[119 124  91 140 130 140 112 115 101  94 112  84 116 133 121 134 111 149 114 104 110 136 107 134 118 122 131 133  99 110 135 125] 0 0 0 0 0
[160 126 126  85  85 115 136 132 169 162 128 108 104 104 119 118 122  96 140 154 163  72 137 134 153  98 119 113 122 144 146  96] 1 0 0 0 0
[163 119 125 114 141 167 109 137 133 134 123 144 159 144 112 110 136 122 130 120 125 123 143 126 107 143 134 132 113 114 114 136] 0 0 1 1 1
[ 73 130 138 161 139 114 129 137  89  99 136 130 112 123 140 135 131 140 107 111 108 153 101 146 107 150 150 145 124 116 102 145] 1 1 0 0 0
[ 86 148 133 121 106 107 124  97 103 153 128 137 123 120 162 144 131 149 125  97 102 121  91 133 145 116 133  93 153 153 151 107] 1 0 1 0 0
[162 131 122 136 113  89 121  78 166 165 131  87 104 112 123 144 136 161 139 143 174  73 125  77 123 109  92 124  94 109 148 119] 0 0 0 0 1
[126 110 117  84 123 137 125 122 122 132 107 180 147 133 110  96 130  89 107 119 119 149 141 119 119 122 118 114 147 137 124 114] 0 0 0 0 0
[122 139 142  83 102 174 112 158 120 161 143 203 140 117 158  85 139  72 112 108 106 101 123 171 125 152 156 100 149 143  91 118] 1 0 1 0 1
[105 108 137 146 134 113 163 167 130  54 124  82 105 115  97 140 111 113 139 176 133 171 154 154 154 126 135 171 130 139 135 133] 1 1 1 0 1
[149 121 112 105 129 158 131 124 146 117 112 146 120 127 116  95 128  99 120 154 146 114 161 139 136 127 134 136 120 111 129 125] 0 0 1 0 1
[131 139 140 138 118  72 178 120 148 155 139 134 106 116 142 152 128 136 145 147 148 147 119  84 148 107 102 125 150 160 145 126] 0 1 1 1 0
[132 111 103 145 126 158 118 148 103  52 115 106 114 120 112 121  99 101 108 134 103 148 136 160 135 153 131 160 106 107 116 134] 0 0 1 0 0
[143 109 165 125 107  63 161 137 164 137 137 115 120  99 104 157 127 114 153 173 155 133 147  97 153 121  90 139 149 161 144 118] 1 1 1 0 0
[105 127 127 182 135 135  69  96 111  66 126  97 135 132 132 150 109 125 110 147 121  94 150 177 168 157 121 156 128  78 149 128] 1 1 0 1 0
[140 131 142 130 165 168  96 124 151 156 132 150 146 153 124  95 161 138 122 137 168  73 157 150  95 146 168 145 103  73 107 150] 1 1 0 1 1
[100 131 108 125 120 102 131  91 109 114 110 128 126 132 131 139 114 130 119 121 114 152 120 115 155 103 107 114 152 142 163 106] 0 0 0 1 0
[111 115 144  96 150 153 126 149 122 143 123 172 152 144 106  87 156 114 118 118 133 139 137 137  83 135 167 135 122 121  98 136] 1 0 0 1 1
[162 133 131 153 139 145 127 139 152 120 141 126 116 127 133 124 127 117 132 158 152 103 151 134 134 148 128 154 111 100 113 149] 0 1 1 1 1
[106 151 147 141 117 101 147 122 130 156 147 121  97 112 155 139 142 151 139 127 141 109  98 122 129 126 144 128 119 138 125 129] 1 0 1 1 1
[110 160 133 153 148 157  90  86 127 162 137 139 128 142 175 121 151 172 121 110 139  60 123 158 124 143 163 115 119  85 130 140] 1 1 1 0 1
[ 81 152 141 147 137 137 135 135  99 132 145 147 103 125 164 121 145 146 116 107 117 125  92 151 106 149 174 136 115 117  98 146] 1 0 1 1 1
[ 78 118 142  75 117 104 129 108 102 161 111 188 164 136 121 116 144 116 117  95 101 165 114 114 122 108 124  86 179 172 144  98] 1 0 0 0 0
[134 115 136 145 148 107 107 104 124 138 129 114 161 140 108 149 141 170 132 106 124 146 122  82  92 134 102 124 121 119 126 139] 0 1 0 0 1
[157 140  97  89 120 162  97  96 146 169 112 121 152 153 131 114 127 137 137 112 136  84 137 131 144  92 126  88 129 126 165 101] 0 0 0 1 1
[162 108 137 119 145 147  84  98 129 144 114 167 185 147 106 119 141 125 124 116 122 118 154 106 112 152 108 126 131 104 132 130] 0 0 1 1 0
[152 146 109 119 121 153 164 202 116 143 148  81 112 129 141 138 114 156 154  87 100 158  77 128  93 112 155 112  99 169  95 142] 0 1 1 0 1
[112 132 125  92 120 139 142 133 124 154 125 220 130 130 153  85 135  71  98 123 122 138 134 134 129 127 131 103 171 144 108 122] 0 1 0 0 0
[142 132 127 132 152 130 126  98 146 142 118 129 151 153 124 134 138 156 143 139 143 124 153 112 141 111 120 121 142 120 159 129] 0 1 1 1 1
[129 127 110 126 141 142 123 108 127 115 109 134 137 144 129 124 119 129 123 133 124 133 150 138 150 118 126 123 146 121 154 124] 0 1 1 0 0
[130  81 142 114 128 112 142 147 143  74 111 125 116 109  66 106 124  74 115 185 160 142 175 135 126 138 121 177 114 110 117 125] 1 0 0 0 0
[130 162 106 129 110 102 156 101 152 174 135 121  71 115 172 128 126 141 127 133 162  87 105 112 146  93 124 105 127 131 144 118] 0 1 0 0 0
[166 136  97 132 144 179 120 149 141 137 127 109 101 140 134  99 127 135 117 123 153  83 128 150  94 133 163 143  72  80  98 151] 0 1 0 0 0
[150 137 126 128 165 127 144  77 169 179 112 136 110 149 125 105 168 175 137 149 193  86 150  91 103 107 145 138  96  85 144 143] 0 0 1 1 1
[ 78 135 136 126 176 159 142 130 116 124 115 170 138 161 135  97 155 141 121 133 134 149 149 162 119 125 185 140 147 112 128 144] 1 1 1 1 1
[173 126 165 136 135  94 131 103 191 182 138 122 128 123 117 140 153 144 157 174 194  64 160  99 135 127 113 142 118 108 146 133] 1 1 1 1 0
[ 98 153  77 160 124 120 161 126 107  84 119  50  53 123 148 142  99 157 122 128 130 136  89 146 145  95 153 146  91 118 146 127] 0 0 0 1 0
[ 85 146 134 144 122 137 116 127 109  96 135 138 133 130 158 138 114 111 124 136 101 132 137 179 184 135 138 123 170 138 148 117] 1 1 1 1 1
[124 109 118 150 154 110 148 126 121  79 109  68 137 142  91 157 116 170 150 140 121 187 140 106 132 109 114 147 124 136 158 134] 0 1 1 0 1
[177 101 138  98 115 166 113 212 144 106 141  91 166 130  81 126 108  82 153 140 117 134 152 163 125 136 132 138 116 151 107 124] 1 1 0 1 1
[131 128 108 131 133 101 167  99 146 126 107  97  83 123 119 129 127 152 134 152 163 127 131 102 136  96 127 141 107 119 156 124] 0 0 1 0 0
[112 131 143 117  80  99 157 171 113 119 160 187 108  86 147 121 116  48 109 129 102 165 103 117 135 150 102 122 157 174  80 120] 0 0 0 1 1
[166  96 145  81  96 133 134 200 129 116 130  97 169 119  78 144 104  92 163 123  95 168 128 133 133 122 114 123 135 190 129 106] 1 0 1 1 0
[133 136 111 118 133 148 142 143 139 134 129 136 109 131 136 104 130 116 119 133 143 121 131 135 116 119 143 127 118 121 112 135] 0 1 0 0 1
[117 100 158 160 127  72 124 102 137 102 130 112 105  97  96 142 138 128 116 163 161 117 138  99 112 154 103 172 102  95 117 135] 1 0 0 0 0
[146 125 124 139 114 144 132 190 131 101 144  69  97 109 120 132 108 115 132 133 131 112 113 164 115 137 150 154  84 121  95 139] 1 1 0 0 0
[137 129 127 117 125 174 107 176  88 130 138 170 167 138 146 120 119 106 115  71  63 161 100 146  98 160 138 105 139 147  83 140] 0 1 1 0 0
[157 148 133 151  99 122 104 125 147 145 161 137 117 106 163 138 118  99 124 137 136  79 125 127 151 150  98 120 130 119 112 129] 0 1 0 1 1
[154 147 160 132  87  91 145 153 141 176 174 164 130  98 165 153 126  99 143 121 114 129 102  94 140 146  86 101 158 178 101 128] 0 1 1 1 1
[ 92 123 129 103 133 122 121 118 101 145 113 132 146 140 118 125 140 154 123  89 110 146 100 124  97 113 146 108 130 140 132 118] 1 0 0 0 0
[139 119 134 138  98  97 121 104 134 109 132 130 123 100 127 147 115 101 126 149 123 127 138 108 163 142  75 126 146 138 140 112] 0 0 1 0 1
[132 134 121 123 102 127 140 156 113 140 144 149  94 102 145 113 124 100 106 105 116 130  89 118  95 146 131 127 105 132  77 134] 0 0 0 0 0
[117 121 122  83 126 143 113 104 148 136 101 156 150 145 119 104 128  93 122 152 145 103 176 162 173  97 131 106 172 133 173  95] 1 1 0 0 0
[100 127 117 145 164 114  96  44 120 131 102 128 159 161 124 137 144 185 120 120 134 128 145 102 132 110 108 113 146  99 174 123] 0 1 0 0 1
[ 70 151  96 132 138 151 124 121  88 118 119  76 103 143 148 126 128 186 122  82 109 129  79 163 108 101 182 116  99 122 137 124] 1 0 0 0 1
[132 122 128 170 139  87 121  94 130 112 130  75 118 122 107 159 131 173 136 132 146 131 117  81 107 129 100 153  92 104 136 137] 0 0 0 1 1
[121 124 109 115 139 167 146 151 132  78 111 157 130 144 123  97 110  72 119 169 126 155 179 173 176 121 142 142 163 130 140 125] 0 1 1 1 1
[124 113 123 130 132 130 110 144 122  97 123  54 151 137  94 154 115 156 149 122 116 143 129 141 129 111 128 130 118 139 149 119] 1 1 0 0 1
[147 115 133 159 100  99 132 173 112  86 156  73 116  94 107 166 102 118 136 122 103 165  93 102 109 153  93 152  94 145  92 136] 0 0 0 1 1
[ 81 131 155 120 163  94 176 128 134 174 132 161 110 136 127 109 177 166 126 123 164 151 112  95  67 115 165 135 123 129 101 152] 1 1 0 0 1
[134 151 120 152 141 150 112 119 112 156 139 140 123 137 168 130 135 162 117  90 117 105  96 129  99 147 145 118 108 105 105 151] 0 1 1 0 0
[167 131 165  96  81 109 110 148 151 193 159 130 172 109 134 159 129 119 165 111 111 102 114 110 144 126  91  76 160 189 135 103] 1 1 1 0 1
[159 111 118 134 120 143 124 165 125  75 125 101 150 130 105 145  92  96 140 143 102 161 150 146 161 134 106 141 142 144 138 124] 0 1 1 1 0
[151 118 124 126 119 129 143 132 160  99 124 141 112 115 119 116 115  78 127 188 154 120 179 140 175 127 105 145 148 125 140 122] 0 1 1 0 1
[143 139 142 145 112 107 107 117 112 165 150 137 154 121 155 165 126 154 134  83  91 130  87  93 116 146  93  96 140 149 120 131] 0 1 1 0 0
[137 148 128 145 120 155 101 140 111 132 150 146 149 132 165 138 118 122 126 101  92 122 112 145 139 154 124 111 142 132 113 136] 0 1 1 1 1
[158 115 134 124  81 114  95 126 133 118 146 133 139  93 121 138 110  77 118 133 112 112 129 114 144 153  71 118 134 140 115 108] 0 0 0 0 1
[129 119 132 137 160 148 110  96 136 119 116 171 149 146 125 108 143 126 113 146 139 123 169 128 130 145 125 138 142  94 130 141] 0 1 1 0 1
[177  97 152 106 140 130 163 184 155 141 133 166 139 123  88 107 141  93 134 146 145 159 151  95  80 149 124 152 115 135  79 153] 0 1 1 0 0
[129 134 152 165 131 110 109 112 132 139 143 113 121 117 142 153 136 158 131 129 138  93 119 125 123 153 125 139 114 105 124 141] 1 1 1 0 0
[178 124 139 136 103 131  94 123 155 143 140  85 121 104 122 143 124 132 142 141 151  53 131 134 132 147 117 139  87 102 128 123] 1 0 1 0 0
[ 83 150  78  95 151 160 181 150  84 127  95 108 110 167 142 115 119 173 135  76  92 197  83 146 116  66 190 102 128 166 151 122] 0 0 1 1 0
[ 85 148 146 112 145 133 127 125 105 165 130 160 170 157 152 133 149 162 141  90  97 156 108 135 123 115 153  91 170 161 142 124] 1 1 1 1 1
[127 129 188 187 120  91  97 119 132 123 171 154 139  97 147 160 140 116 124 150 130 100 133 119 138 194  95 153 138 107  98 147] 1 1 1 1 1
[131 123 113 117 130 154 129 128 123 114 117 138 124 130 122 108 129 118 118 127 124 135 135 135 123 130 137 130 120 121 122 129] 0 0 1 0 1
[150 164 123 145 141 129 134 102 148 193 137 129 108 141 169 134 145 176 138 113 156  81 108 109 116 117 141 115 109 108 131 144] 0 1 1 1 0
[120 130 144 113 125 139 122 157 113 141 138 119 161 136 130 142 130 144 145  97  96 147 109 141 120 127 140 103 143 163 126 125] 1 1 1 0 1
[135 115 133 126 146 135 113 135 115 133 125 165 167 147 114 122 134 119 119 109 112 157 133 112 101 142 120 127 139 126 109 139] 0 1 0 1 0
[107 118 142 135 137 112 169 164 138  78 126 103 113 125 106 135 119 110 145 176 141 166 158 150 159 117 139 162 144 146 141 130] 1 1 1 1 1
[147 105 113  78  88 145  62 103 108 120 108 160 204 133 108 130  99  74 118 100  71 135 146 134 170 127  70  74 184 161 165  78] 0 0 0 0 0
[129 101 156 136 159 125 128 122 118 131 126 213 140 124 109  95 163 111  95 125 135 150 137  90  61 184 130 160 112  91  68 163] 0 0 1 0 0
[ 95 131 145 141 148  87 143  91 136 129 117 100 140 144 121 158 138 176 156 148 144 143 144 116 161  96 122 127 159 143 185 118] 1 1 1 1 1
[ 83 131 138 134 128  66 152  63 124 157 121 194  99 112 146 118 154 129  97 129 149 138 114  73 115 126 105 123 149 121 127 126] 0 0 0 0 0
[133 133  87 100 122 154 165 175 132 109 119  85 105 135 120 115 103 118 139 128 125 155 122 151 137  83 149 118 122 159 135 120] 0 1 0 0 1
[ 71 143 108 161 131  98 164 114  98  73 120  96  97 125 148 156 107 153 128 132 103 188 111 132 168 106 122 129 156 153 160 124] 0 1 1 0 1
[148 113 129 115 127 141 104 130 127 128 116  83 149 132 102 140 124 153 145 114 121 113 126 135 119 124 133 127 103 125 143 119] 1 0 1 0 0
[128 130  94 138 112 137 114 106 115  86 111  93 112 123 135 140  97 126 120 130 109 122 127 149 169 121 114 125 127 121 160 111] 0 0 1 0 0
[127 145 101 120 148 158 162 160 120 135 119 112 116 154 141 121 123 153 139 108 120 155 111 142 118  99 171 123 120 141 129 139] 0 1 1 1 0
[132 127  96 154 167 160 133  99 137  98 102 110  79 138 124  97 135 151 106 155 172  96 151 144 110 133 165 175  70  52 125 153] 0 0 1 0 0
